A single turn carries every row of the set below to another of its rows. Some are shown first; where does it send the rows asked next?
pas: [  4  13   1   9  54 -13  -3 -14  21  -7 -25 -13  -3   6  44  10]
mor: [ 11  11 -35  18 -18 -58 -35  11 -22 -22   1 -18  -7 -21  23  33]
baf: [ 10   8 -28  22 -20 -43 -40  11 -11 -29  22 -24 -18 -26  37  42]
piti: [ 13 -11   7  13  57  -4 -27  -7   6 -16 -29 -19 -12  -1  47  13]
Ponu: [ -5   6  12 -21  15 -39 -15  13   6 -14 -26 -12 -17 -36  10  32]
koso: [  5  29 -35  24 -16 -53 -19   4   4 -21  26 -15  -7 -15  37  37]
lugod: [ 27 -15 -18  50  38 -55 -34   3   9 -25  20   8   5   3  48  34]
buk: [ 18   9 -30  50  34 -37 -18 -13  14 -19  18  -5   8  15  58  22]
fufib: [ 30  -9 -38  52  27 -49 -40  -3 -13 -23   2  -4   8  10  45  19]
gopi: [-13  32  -8 -16   2 -29  -5   1   7 -10 -19 -25 -14 -23  22  25]
tomep: [ -6  10   2 -20   3 -18 -24   8  -6 -16 -26 -32 -27 -33  21  28]
pamom: [ 28 -12 -26  52  33 -30 -42  -4   1 -25  14 -11  -5   7  60  27]
mebe: [ 23   4 -16  18  -5 -46 -19  15  10 -17  31 -15 -30 -44  19  50]
Muzo: [ 13   3  11 -11  24 -20  -5   9  21  -6 -11 -20 -36 -45  12  38]
voda: [  0  11  -6 -14  10 -34 -21   6 -15 -11 -41 -24 -11 -24   9  17]
medov: [ 13 -15  14  13  64 -26 -19  -1  17 -13 -26  -1   0   0  35  18]
resam: [ 18 -10  -8  20  53 -21 -27  -7  -6 -12 -39 -11   3   8  34   5]
nizi: [ 39 -12 -20  50  33 -37 -24   3  20 -19  33  -2 -18 -14  43  40]
boki: [ 31 -14   8  20  61 -13 -10  -3  27  -9  -7  -7 -21 -14  35  28]
lek: [  9   7 -18  16 -13 -67 -32  19   0 -26  19  -7  -9 -31  22  49]

pas turns into buk
nizi turns into mebe
Now find these:
Ponu turns into medov
tomep turns into piti
mor turns into voda

A single turn carries every row of the set below to another of its rows. Some are shown first; where does it send the rows asked next?
gad: [  7 -45  59  90 -23  24 -26  32  14  41   3   7 -32  17  19 -18  20   6
  -2  20 -27  21 -19 -26 -10  38  -8  34 -26  14   4  -7   5  27   5   8
 -19 -30  -5  23 -14  -2]
Vaz: [ 28 -59  22  82 -11 -38 -35  54  33  30   7  -3 -50  36 -18 -41  -5  32
 -21  23  14  22 -23 -25   5  56  -2   0 -16  -2  -5   2  28 -13  10 -13
 -20 -12  -7 -15  -9  12]
Lif: [ 21 -57  36  79 -29   0 -33  37  37  25 -18  -1 -37  64   0  11  13  18
 -24   3  -1  12 -17 -29  -9  54 -11   7 -20  -6  -1  35  23  -4   8 -44
 -12 -13  44  15 -31  26]
zub: [ 18 -52  35  15 -14 -25 -14  19  26   6 -24  16 -27  39   2 -27  26 -24
 -46 -10  -9 -32 -20 -44   8  31 -44 -32  29   0  14 -14  40   5  -9 -20
  -8   0  27   8  -6 -15]
mumi: [ -1 -18  72  41  12   1   1  -5  29  44   7  24   9  13  16  -7  40  15
 -12  13 -10   0 -25 -73   4  41 -30   7 -13  10  11  11  33  35  -3  17
 -18  -3  16  39 -19  -4]
lavi: [  7 -20  47  19  -4 -28   6  15  37  24  -1  28 -10   3  20 -29  28  27
  -8  12  -3  23 -15 -55  16  23  -8  -5 -14 -17 -26  34  24  39  10 -33
 -10   1  24  24  -6 -26]
lorep: [  0 -24  65  52 -19   9  -1  34  31  28   0  31 -10   7  23 -32  31  15
  -1  10 -24  33  -3 -52   0  38   6   9 -23  -1  -8  11  11  43  17  -6
 -25 -13  -4  36 -13 -18]
Bep: [ 11 -18  54  38   7  -7   8 -13  19  51  -4  34  -3  -9  15 -27  28  33
 -31  13   6   9 -35 -23  35  38   2 -22 -25  -5   8  16  30  22  -4   8
 -14  -3 -13  10  22  -7]
mot: [ 12 -20  52  73 -22  -8 -18  23  20  27 -16  -3 -40  20  24 -30  -3  22
   4  33   5   9 -22 -14  -6  38   5  11   3  -9 -10  23  20  38 -10 -35
  -7 -44  40  33 -14  24]
fasi: [ 28 -34  39  52  15 -30 -32  17  19  39  -8  -4 -25  68  -5   6  -8  23
 -37  -7  26  -7 -48 -16  12  41 -31  10  -2   9  13  16  43 -14 -15  -1
   6 -39   1   2  -8  25]
rini: [  5 -46  53  45 -26  -7 -37  39  26  19   6  16 -12  43   8 -45  46  38
 -31   2   1 -14  -3 -39  38  62 -36 -29   8 -10  -2   6  31  17  25  -1
 -37 -22  53  -8 -26   8]
dabi: [ -3 -27  36  29 -18  -7 -32  26   4   5 -28  -1 -27  24  14 -10 -13  25
 -37  -8   7 -21 -27 -41 -13  39  13 -29  27  12 -25   6 -18 -21 -21   0
 -23  -8  19  11  -9 -15]
vigep: [-18 -52  27  44 -20 -12 -26  36  21  -7  -7   4 -42  13  27  -7  -6  -5
 -26  17   0 -16 -37 -32 -19  56  -4 -38   8  -2   0 -30  23   8 -30  14
 -29  -8  33  33 -24 -13]
Visi: [ 19 -40  30  18  -7 -25 -33  31  21  19  23   8 -31  23  -3 -49  20  35
 -37  -1   8  -9 -43 -34  36  18 -49  -8  -2  -8 -13  -7   2  15  24  20
 -20 -45  14 -13   2  14]
soti: [ 19 -66  37  72 -27  -5 -36  37  40  26 -18   5 -30  65  -7  15  12  18
 -31   4   0  14 -16 -37  -7  65 -19   8 -22   6  12  35  25 -13   8 -38
 -16 -14  36  13 -36  19]
nur: [  7  -3  66  54 -11  24  -8 -16  36  39 -10  35   6  16  16   1  41  21
 -11  14  -7  14 -48 -43   7  25   1 -20 -14   6   2  19  13  16   0  -2
  -7 -34   2  38 -11   4]
gud: [ 12   0  64  46   1 -17   4   7  24  39 -10  17 -22  -7  23 -50  11  24
  -5  27   1  12 -28 -15  11  27   7  -8   2  -7  -2  11  32  42 -11 -17
  -7 -34   3  34  12   2]
Molem: [ 27 -69  34  50 -19 -11 -37  44  38  36 -11  19 -13  73  -9  13  21  18
 -31 -13  -1  25 -27 -42   2  63 -30   4 -22  21  16  24  30 -12  17 -28
 -20 -15  15   9 -32   4]
vomu: [  4 -46  47  15 -22   4 -42  18  16  26  -9  13 -17  37  29  -5  34  33
 -44  -5 -15 -28 -30 -11  48  40 -65   7 -17  -2  24  -5  14  16   4  -8
 -22 -29  22  11 -11  14]
nube: [ 14  -5  53  31   7 -10   7  -8  20  50  -7  29   4  -5  19 -29  27  32
 -35  10   1  16 -36 -28  33  35  -3 -22 -18  -2   2  14  34  22 -14  11
 -12  -4 -16  13  16  -7]
Mumus: [ 11 -38  50  54  -1  -4 -25  22  26  10  12 -34 -61  -7  -5 -37  23  10
 -18  27 -23  22 -34 -64   2  33 -27 -15 -19 -19  -8   7  12   5   3  -9
 -22 -10  61  17 -19   2]
pati: [ 18 -47  10  20 -25 -26  -2  18  26  -4 -14  31 -11  35 -11 -12  12   2
 -58 -18   1 -23 -14 -46  16  44 -12 -54   0 -22   6  -8  17  -2  -1  10
 -27  -2  10   2 -18  11]
Lozeg: [  3 -28  71  65  -1  39 -35   7   3  31 -15 -25 -43   9   8 -24  35  33
 -37  19 -21   3 -21 -58  18  63 -20  -7 -21   4  22   7   5 -16  -5  -3
 -26  12  34   9  -7  11]
Paron: [ 17 -58  28  21  -5 -26 -16  22  11   5 -26   7 -37  34   8 -17  18 -31
 -43   1 -17 -26 -31 -50  -1  41 -41 -34  26  10  16 -17  29  -2 -17 -18
 -14  -2  27  11   3 -19]
viguv: [ 20 -34  32  13 -14 -22 -22  31  14  22 -21  17 -17  36   1 -34   6  13
 -52 -14  -6 -32 -16 -64   8  47 -40 -15  19   5  14 -33  10   0  -3   7
 -30  21 -22   9  -8   0]
zoli: [ 24 -46  45  73   7 -15 -38  17  20  38  -8 -17 -46  52  -2   7  -6   8
 -35  11  11 -11 -50 -15   3  34 -35  28 -10   8  14   5  32 -16 -18  -2
   6 -31  -3   3  -3  25]
gibo: [  2 -16  69  31   6   6   5   1  32  44   2  24  16  14  21  -9  43   7
 -17   8 -14  11 -28 -73  10  43 -27   4  -9  16   9  15  38  33  -8  13
 -15  -4  16  36 -15  -7]
kinuk: [ 25 -46  44  83   8  -9 -39  19  19  40  -5 -19 -47  48  -1   3   2   6
 -23  15  -5 -10 -45 -15  -8  31 -33  35 -15   9  14  -6  26 -10 -19  -6
   3 -29   2  11  -8  29]
nek: [  8 -15  42  16  -4 -28  10  21  36  20  -3  30  -4   2  22 -33  29  23
 -13  11  -6  32 -14 -55  17  31  -5 -10 -15 -11 -23  29  34  40   2 -23
 -11  -3  20  24 -10 -21]
pek: [ 22 -64  22  60  -1 -49 -28  65  29  28  13   2 -37  48  -7 -37  -4  22
 -17   8  12  21 -16 -16  17  64  -9   4 -14  -4   4  -4  55   3   6 -11
 -16 -16  -6  -8 -12   2]
Nafa: [ 14 -38  24  21 -11 -20 -23  32   4  25 -16   5 -24  34   3 -30  -6  14
 -51 -12  -9 -24 -18 -68  -1  58 -25 -26  25  10   8 -24  -2 -13  -9   7
 -33  18 -16   5   3 -10]
bal: [ 20 -19  39  84 -30  24 -34   1  30  42 -13  23 -26  24   5 -15  23  42
 -14  24   8  26 -55 -22   0  29  13 -21 -17   7 -12  16  -6  -3   8 -15
 -10 -41   0  11  -6  14]
dapi: [  8 -48   6  28 -23 -25 -10  21  17  -7 -15  20 -22  38   4   1   0   1
 -57 -12  -4 -17 -20 -51   5  55  -9 -61   3 -25   1  -6  15  -6 -11   4
 -28   1  19   8 -16   0]
Vuze: [ 17 -66  47  37 -17   7 -28  36   1  15 -39  14 -40   5  13 -17  11 -11
 -40   6  -7   1 -51 -37 -14  52 -10 -35   6  39   9 -12  -8  -7  -6   0
 -42  -3  14  16   9 -17]
vabik: [ 28 -53  19  88 -13 -19 -32  45  30  37   7  -1 -52  34 -18 -44   1  38
 -23  19  11  23 -27 -21  -3  53   6  -1 -22   1  -3   1  17 -14  13 -13
 -19 -12  -7 -12  -2  24]
fav: [  2 -23  32  36 -13  10 -26   4  16  14  -2 -30 -53  -5  12  -9   4  41
 -35  17 -13   7 -41 -27  37  33  -4 -11 -34 -36  -2  12  -6 -12 -12 -15
  -9   0  21   9   1  16]

Lif turns into kinuk
vigep turns into Vuze
Now find these:
dapi turns into Paron
gibo turns into nube
Molem turns into fasi
nur turns into gud
zoli turns into Vaz
bal turns into mot
Mumus turns into Lozeg
Visi turns into rini
pati turns into zub
lavi turns into mumi

